The same turns and mirrors carry the whole set onto itself, and each row onto the other rows of its family. Which rows share a family with each named row? Give them in list order.
These 32 rows form 4 families of 8 rows each.
kiror: [-21 -34 -23   6 -49  47 -12 -59   7   6  26 -30]
gif: [ -7  -6 -11  17 -13  -7  27 -35  47 -46  33 -57]
rinab: [ -2 -25   1  15 -29  -8  18 -24  48 -41  34 -66]
Rar: [-10 -10  25  17  15 -57  36  38  17   0  21  32]
sepin: [-55 -22 -18  17 -20  10  61 -20  28  60  35  13]
zoval: [-66 -17 -26  10 -16  24  44 -33   3  51  30  12]
Vokis: [ 24 -22  19   7 -14 -17 -37   0  -4 -54  13 -10]
Loba: [ 21 -28  13  -3 -33  -1 -59 -16 -20   9  16  13]
zez: [-48  -8  -2  19   4 -32  74   1  42   5  37 -24]
Suvo: [ 13 -28  21  29  19 -50  40  34  14 -19  11  17]
pagem: [-29 -34  -4   6 -17 -26  -5   3 -23  42   2  63]
ret: [-29 -20   1   9  -5   0   5   4 -22  47  14  68]
Soz: [-23 -39  13   5 -21  -1  -5  14 -21  52  14  58]
Lor: [ 16 -49   3 -12 -37  -7 -46 -23 -23   2   8  30]
lerut: [ -8 -30   9  18  11 -46  36  46   7  -2  20  44]
sava: [-15 -10 -12  -1 -44  61   7 -54  13   3  26 -33]
Vobik: [ 34 -20   9   9  -2 -45 -20  16   9 -45  21  -1]
dizud: [-65 -25  -6  14 -30  36  44 -37  17  51  26   4]
pek: [-59   4 -19  17 -23  40  48 -25  13  44  20   0]
sefid: [-17 -34  14  24  10 -68  16  32  13   1  21  36]
Nid: [-25 -26  -5  28  10 -25  76  -3  42 -15  25 -36]
nodur: [-46   5  -1  35   5  -3  68   3  48   5  39 -28]
buze: [ 36 -28  28  13 -16 -32 -21  13  23 -46  18  -9]
Silop: [ 29 -49  21   6 -10 -48 -25   5  13 -40  27   2]
fot: [-23 -14  -6   5 -44  38 -12 -67  19   8  27 -41]
Lop: [ 18 -37   5   4 -37  23 -52 -21 -17   1  10  26]
sitil: [ -1 -11   6  17 -15  18  28 -25  48 -37  46 -61]
lokot: [-51 -16 -11  26   1  -8  83  -4  45  -3  32 -11]
Nez: [-14 -20  -8   7 -22   7  -1 -38  25 -51  26 -64]
zamiv: [-43 -17 -19  -5 -51  41 -17 -54  12  26  36 -15]
Guz: [-17 -25   8  16 -11 -15  25  16   0  56  21  67]
Mapub: [ -6 -19   7  -5 -43  16 -53 -17 -16  21  23  39]

Which other rows belong to the same family as Vobik? gif, Loba, Soz, lerut, dizud, fot, lokot
Which other rows belong to the same family as zez? kiror, rinab, Rar, zoval, ret, buze, Lop
Which other rows belong to the same family as Silop? pagem, Lor, sava, pek, sefid, nodur, sitil

